In the data rows, zero lies at 4.5, halfway between 4 and 5.
Some points:
[4 6 4 8 3 5 4 7 3 4 5 5 6 5 1 7 6 3 5 3 5 4 6 6 4 7 5 4 5 3 4 8]
[8 5 5 8 4 4 4 3 8 4 8 5 6 5 2 6 5 7 4 4 3 4 5 2 5 5 3 3 4 5 4 7]
[4 4 3 4 3 4 5 8 5 2 0 4 5 3 9 2 5 7 5 7 6 7 7 9 4 6 2 3 2 5 2 2]
[4 9 3 5 5 5 4 3 4 5 3 4 3 6 3 6 4 5 3 4 3 6 2 0 4 3 5 4 4 4 5 4]
[7 4 5 4 5 7 8 8 5 4 5 7 4 4 6 3 5 3 6 5 7 3 8 5 3 2 1 5 5 2 3 3]
[5 4 5 6 6 5 3 5 7 3 4 5 2 6 4 7 4 3 4 5 4 5 4 3 5 5 6 6 3 5 8 3]
[6 5 6 6 4 5 3 5 2 5 5 9 5 7 6 7 4 5 4 3 5 3 6 2 6 2 3 5 4 2 4 3]
[5 5 2 6 7 3 6 3 4 6 6 6 3 7 4 5 3 0 5 4 5 6 2 3 5 5 6 5 4 4 7 5]
[5 6 3 6 5 5 2 1 3 6 2 4 3 5 4 6 3 4 3 4 5 5 1 2 5 5 2 2 4 6 8 5]
[2 4 7 5 5 7 5 8 6 4 8 7 8 4 6 5 5 2 9 4 6 4 8 4 2 3 5 4 1 4 3 4]
[6 6 4 7 4 2 2 2 4 1 7 4 4 4 4 6 3 2 1 5 4 3 3 4 4 5 7 4 3 5 5 5]
[4 4 4 4 3 4 4 5 3 3 4 3 6 8 9 2 5 2 5 5 2 4 5 5 5 4 3 3 6 5 6 4]
[4 4 4 6 4 5 3 4 6 6 7 6 5 4 1 5 5 5 7 6 4 3 0 6 3 5 5 5 5 6 4 6]
[4 3 4 2 4 3 6 6 8 3 2 3 3 2 7 1 8 6 5 5 4 6 6 5 2 5 3 0 4 3 5 4]
[2 6 4 1 2 3 6 4 4 3 4 2 4 2 9 3 5 1 3 7 4 6 3 5 7 2 4 2 2 5 4 5]
[4 7 6 5 5 5 3 6 6 6 6 7 4 4 2 6 6 5 2 4 5 4 4 6 4 6 4 7 5 5 6 0]
[6 4 6 4 4 9 5 7 5 3 2 5 5 1 4 1 4 3 5 5 4 4 8 3 4 2 2 6 6 0 7 6]
[6 5 8 4 1 5 5 4 7 6 5 2 7 4 5 5 4 3 7 3 7 6 8 4 3 4 0 5 4 3 1 4]
[6 4 1 4 4 4 5 5 5 2 4 3 6 4 6 2 4 4 3 6 4 8 4 5 4 5 5 4 5 5 2 1]
[2 3 6 2 3 0 7 5 7 4 3 2 4 3 7 0 7 6 6 5 4 8 7 4 4 4 3 4 5 4 2 6]
[3 4 3 6 3 4 3 7 2 7 6 1 3 6 4 8 4 4 4 5 7 5 2 3 6 4 6 7 3 4 6 8]
[3 5 1 2 2 2 6 6 6 4 3 4 4 3 9 2 6 5 5 7 3 6 8 5 5 5 4 7 4 8 4 6]
[6 5 5 2 5 6 3 5 4 7 6 5 6 5 3 7 3 6 5 3 6 5 5 4 6 5 4 6 6 4 3 3]
[5 1 7 2 3 6 4 5 4 6 6 4 6 4 3 4 4 4 5 2 6 3 5 5 4 3 5 5 3 4 6 3]
[4 3 4 3 6 0 7 4 5 0 4 3 5 3 9 1 5 5 4 4 3 9 6 6 6 4 4 8 4 9 5 5]
[3 2 4 1 4 3 7 3 4 2 4 5 4 1 8 0 1 4 5 8 5 6 7 8 7 6 3 2 4 8 5 4]
[3 5 6 2 5 4 5 7 0 4 6 6 4 3 4 4 4 5 6 7 4 4 4 4 5 8 4 6 8 5 4 6]
[4 4 6 4 4 6 3 3 9 6 3 4 5 5 3 4 5 4 4 3 4 7 5 9 5 8 6 4 5 5 6 6]
[4 4 4 6 7 5 2 0 2 6 2 6 6 6 0 7 7 4 4 5 4 0 1 5 5 1 8 4 9 6 6 7]
[3 4 3 6 5 5 4 3 4 5 4 8 2 5 4 9 4 6 4 4 4 7 3 3 4 2 8 5 4 2 6 5]
[5 6 8 0 4 7 7 9 6 5 5 4 8 5 2 4 4 5 5 4 4 2 9 6 3 3 4 4 4 3 3 6]
[3 3 5 6 3 5 3 6 3 6 5 5 5 3 2 6 4 4 3 1 5 4 5 3 4 4 5 2 6 3 5 5]
[5 5 4 5 3 3 6 3 3 2 3 2 2 3 6 3 9 4 4 7 3 6 5 4 9 5 6 1 2 6 4 6]
[5 5 5 4 6 4 7 8 5 5 5 3 9 3 4 4 6 6 7 4 6 4 8 5 5 5 5 4 5 1 5 2]
[5 5 4 2 5 3 5 7 5 3 3 3 4 3 6 1 6 5 5 5 2 7 4 8 6 5 3 4 5 9 5 4]
[6 6 5 7 2 4 6 8 3 5 5 6 2 6 2 2 4 6 6 4 6 4 4 5 3 3 4 8 5 3 3 4]
[6 4 6 5 5 4 1 2 3 5 4 4 3 4 3 6 6 4 2 4 4 5 3 2 3 4 4 5 3 4 2 4]
[4 3 6 5 6 5 5 5 8 3 4 6 6 8 4 4 4 7 5 0 5 2 5 2 5 7 4 5 5 1 2 5]
[5 4 4 4 6 7 4 6 4 5 6 7 5 6 5 5 4 5 4 3 5 3 4 5 0 5 5 6 3 4 2 5]
[5 4 4 7 4 4 3 2 3 4 6 5 3 7 2 6 3 6 3 4 4 2 4 4 5 3 6 4 4 4 6 6]
[7 4 3 7 3 5 3 4 5 3 3 4 4 7 4 4 2 4 3 3 3 4 3 1 6 4 5 5 3 3 6 2]
[6 4 4 6 6 5 6 2 3 5 5 4 4 6 7 6 3 4 3 4 5 5 0 4 6 5 6 3 4 3 6 6]
[5 5 5 5 3 6 6 4 4 4 5 6 4 4 2 7 4 4 4 5 4 4 5 6 4 5 4 6 7 3 6 5]
[6 3 6 6 5 5 4 3 4 5 4 4 2 5 3 6 4 4 3 4 6 3 1 2 6 5 7 5 6 5 6 4]
[5 5 7 2 3 3 5 6 6 5 5 7 4 4 3 4 6 5 5 3 5 4 6 5 5 6 2 7 7 1 3 7]
[3 5 3 3 6 2 6 6 6 4 4 7 4 4 9 1 7 5 5 6 5 5 6 9 5 0 3 1 5 8 6 5]
[5 5 7 7 4 1 5 5 6 9 4 5 7 3 5 3 4 4 4 4 4 3 8 5 1 4 2 7 3 0 3 5]
[3 5 5 2 4 4 3 4 3 6 5 6 7 4 7 3 5 5 5 4 5 5 5 6 4 7 6 3 6 7 5 5]
[3 5 4 5 8 6 3 0 3 6 7 4 2 4 3 8 4 5 6 3 4 0 5 6 6 5 6 4 5 3 7 4]
[5 7 5 6 5 5 3 4 3 5 4 2 2 6 6 7 3 5 2 6 6 4 2 3 4 4 7 5 0 6 5 6]
[3 5 8 6 4 5 6 3 4 5 5 4 4 7 2 6 5 6 5 3 5 2 2 4 8 5 5 5 6 6 5 6]
[4 4 7 3 2 8 5 4 7 4 7 3 3 5 7 5 0 3 7 5 4 4 9 6 3 6 4 5 6 3 2 3]
[5 5 5 6 4 5 4 5 4 4 4 7 4 5 3 6 4 5 6 2 4 3 5 5 4 3 7 6 5 3 5 4]
[4 6 6 2 6 5 6 4 5 5 3 5 5 7 3 5 5 5 6 6 9 5 4 4 3 5 5 6 5 3 4 4]
There is one direction along which these points spread out most. Take the direction at right angles to it along which they spread out most. Go by this last direction. How far along it is each point below, from 0 to 99? 50 is the average, and the first point above lies past it. One standard deviation of the points above along it is 16.
[4 5 4 3 4 4 3 0 5 5 7 4 6 2 3 4 7 7 6 4 4 6 4 6 3 9 6 4 4 8 5 4] 39
[1 4 0 2 7 4 4 3 2 4 3 4 0 1 8 3 5 4 3 7 4 6 0 4 7 6 5 2 3 9 2 3] 6
[6 2 5 4 5 5 7 5 6 6 2 3 6 4 4 6 4 6 6 2 6 4 8 5 3 4 1 7 6 2 3 5] 75
[5 6 4 5 4 3 7 8 5 2 2 2 4 2 8 5 5 4 3 7 3 6 2 5 6 3 5 3 4 6 5 3] 28
[6 6 3 8 5 5 3 4 6 5 6 3 4 6 4 1 3 6 2 2 6 5 2 2 4 4 6 3 5 1 6 4] 46
[3 4 3 6 5 6 4 3 3 5 6 2 1 6 4 5 5 5 3 4 3 3 1 3 4 3 7 6 5 5 5 1] 35
[4 2 2 6 6 1 5 6 5 3 5 2 6 3 6 3 5 4 5 9 3 6 6 7 5 6 3 2 4 7 2 3] 35
[5 2 6 6 9 4 3 2 2 7 3 6 4 6 0 8 4 5 4 4 0 5 2 3 8 7 7 4 5 5 7 4] 35
